Each row of R is roughly a mix of the hidden directions of one of several groups.
R, 112 rows:
25 27 17 26 -7 22 -7 -15 -25 -9

-12 -15 27 -18 13 25 -35 -17 -11 4

27 -7 -30 27 -29 11 5 -13 -11 -13

-4 21 10 4 31 5 -4 -42 -22 -6

12 -16 4 -9 -26 18 -36 32 3 2

6 7 34 1 -2 2 -32 24 -24 -21

-41 -3 21 23 -7 -23 16 1 9 -17

2 -24 19 -5 -9 26 -32 25 4 21

-14 29 2 -24 -12 23 -30 -25 7 -1

-24 -15 24 -37 19 -8 -23 12 -6 -1

2 -19 7 -9 4 22 -37 -9 3 38

26 1 14 -4 -3 28 -29 -14 -31 15

-3 -34 9 -5 -15 25 -19 -1 17 32

-1 -30 -23 -1 24 -3 38 -10 2 18

7 -20 20 -10 -35 -8 -15 19 30 11

27 11 3 13 -36 12 -25 21 8 -16

1 -14 -14 -14 -27 25 -34 19 12 14

0 -8 20 40 -10 14 34 17 7 -1

-23 -5 -14 -13 32 -19 18 -15 -9 -31

-2 20 -35 2 9 -23 32 -16 -5 -18

18 19 -3 28 24 26 0 13 -28 -13

-20 -11 -4 -40 19 -13 -6 33 -4 -1

17 -22 -4 13 2 -26 44 -1 18 -1

9 12 -9 47 -10 -6 31 14 6 -3

-19 3 24 -26 9 -4 -29 20 -21 -21

2 13 -6 11 18 -19 28 -32 1 -33

-30 11 23 23 -8 -8 29 -8 -9 -26

0 -29 24 -15 12 11 -22 30 -23 3

12 -30 -19 34 2 -5 26 -3 -25 2

-27 6 0 -37 17 -11 -16 -30 -15 -2

-11 -13 4 -5 16 -40 24 27 9 -18

7 -8 -8 18 -31 19 -23 31 15 18

8 -22 -3 -9 1 -13 -29 41 17 16

5 18 29 19 -18 -25 18 29 8 -11

-33 -33 2 -22 -5 9 -30 13 1 -6

2 29 -3 -17 14 3 4 -47 -5 15

-11 24 7 -14 -7 32 -18 19 -32 -10

21 27 -11 12 -1 -13 0 -42 6 21

15 -38 22 1 20 -13 -2 12 -8 31

-5 12 3 27 30 -23 33 -11 -4 -17

-25 11 17 19 -22 20 -29 26 9 -3

-12 -20 11 -1 24 12 -6 -49 4 6

-10 -18 -18 8 -6 -17 40 23 23 12

19 2 -37 -14 -20 24 6 -18 24 -2

1 -20 -18 -47 16 -6 -21 -6 11 9

-15 28 6 9 26 -7 1 -44 -11 -4

-19 -4 -6 34 -5 -15 25 32 14 -14

-11 -3 0 24 -26 6 -12 38 -1 -29

-1 2 -6 -1 -23 17 -12 40 4 -35

-11 20 -20 19 -7 -25 33 -1 18 -23

3 -39 4 5 12 25 -4 19 -31 11

-16 -30 13 -11 -24 30 -12 15 7 23

-3 16 7 5 30 -18 7 -47 -6 -7

-2 -5 -26 32 1 -14 43 -2 5 -5

-15 11 26 -3 36 -24 22 20 -7 2

-19 -50 -3 -8 9 -7 9 13 23 -7

29 -23 -19 14 14 0 36 -5 -4 19

12 -22 12 -11 -32 12 -21 -16 28 17

-34 -19 28 -18 18 11 -17 16 -16 4

-19 -3 30 -26 3 -14 -20 31 -9 -18

7 -40 1 -14 -10 -21 -2 33 22 -1

4 16 -25 24 -23 -2 23 13 28 -18

-33 -23 1 -24 4 -24 17 24 11 -10

-8 -7 -7 -23 -2 9 -51 13 8 14

-22 -9 13 -42 29 -2 -9 -13 2 17

8 21 35 27 4 -4 4 -7 -26 -26

-1 -4 -18 -20 20 4 18 -40 8 26

2 -2 -52 -7 23 -4 9 -22 -5 -2

-17 14 -14 -29 25 -25 -2 -9 -18 -27

-19 1 -20 -22 -3 -20 6 45 -9 -7

4 2 3 -27 19 7 -9 -43 -16 23

-27 28 -18 -24 -3 -11 19 -17 -23 -11

30 5 24 23 3 -4 0 -28 17 -27

-19 1 32 -4 0 -13 19 -4 -19 -39

-3 -7 -11 -11 -8 -36 24 -13 23 -31

-15 31 -13 1 9 -26 31 -10 5 -25

-5 6 9 -30 -8 29 -41 -12 -6 3

15 16 -11 7 -21 -22 15 -37 22 13

44 14 -17 9 5 20 -13 5 -7 25

18 8 -8 49 -9 0 17 2 14 21

2 -9 -1 2 34 -10 -8 -49 8 4

20 25 3 25 38 -20 11 -2 -12 12

44 18 25 7 3 -7 -11 -10 -23 11

-11 4 22 13 17 -28 25 -29 -4 -23

3 20 3 -35 -4 6 -20 -23 32 15

-17 -9 -35 -9 -14 12 18 23 19 25

-5 15 20 -16 -6 21 -14 22 -35 -23

-11 16 -10 11 -27 37 -25 17 -4 15

-30 10 14 -24 11 -2 15 -20 -22 -29

-23 15 24 -23 14 -16 -19 -23 15 22

-15 -18 26 -23 16 -1 -30 2 -31 1

-10 12 -2 13 19 -21 36 -11 -6 -34

19 -12 -25 -11 24 -21 34 4 13 18

21 29 -8 27 27 -15 15 -8 -11 -21

-7 -29 5 -6 -6 37 -19 33 -6 10

-5 13 -7 20 -5 -21 8 -10 -35 -37

23 -8 -6 34 -13 -18 21 29 -1 -18

30 -11 -20 25 -16 4 28 -6 20 17

-4 15 4 18 -25 29 -24 33 -11 7

-17 -10 -17 -6 28 -30 24 -1 2 -29

6 -22 15 -21 0 27 -32 3 5 30

4 33 -19 24 -9 -11 23 -31 -1 -10

16 -9 -9 35 -30 5 -1 31 2 -18

12 -19 7 25 -12 -6 22 35 22 -18

23 -30 1 -15 -13 23 -27 9 14 22

0 9 18 36 -14 -4 42 -7 9 -5

-3 23 16 9 -7 19 0 -40 -22 -22

6 20 -29 -7 27 15 -8 -25 -27 -13

-11 -17 19 10 -20 -7 -38 30 14 -2

-9 40 15 21 7 -1 22 -18 -25 5

-18 -6 29 0 15 -8 16 -33 2 -32

0 29 13 13 2 -15 24 17 -14 -38

Here is one row from each group, named. Which group is each of the other rows in?
12 2 -33 8 -29 -14 20 7 21 24
Z
-15 12 16 23 -18 12 -32 35 -5 3
C
25 -15 20 29 5 -20 12 30 3 16
K

38 -11 15 33 -18 -4 16 19 1 -7
C
-13 2 -14 -28 0 -21 -8 -37 -16 -25
K
5 -30 19 8 -17 -21 10 37 11 -15
C
-20 -35 -23 -11 15 2 20 0 6 -30
Z
18 -15 0 18 -19 -18 22 -17 39 -4
Z
13 -20 21 -15 12 20 -27 -7 -25 26
K
-5 -3 -11 2 27 -10 37 -23 12 29
K
11 -22 39 14 -20 23 -9 13 17 -8
Z
-1 12 7 -32 15 -7 -11 -43 1 19
K
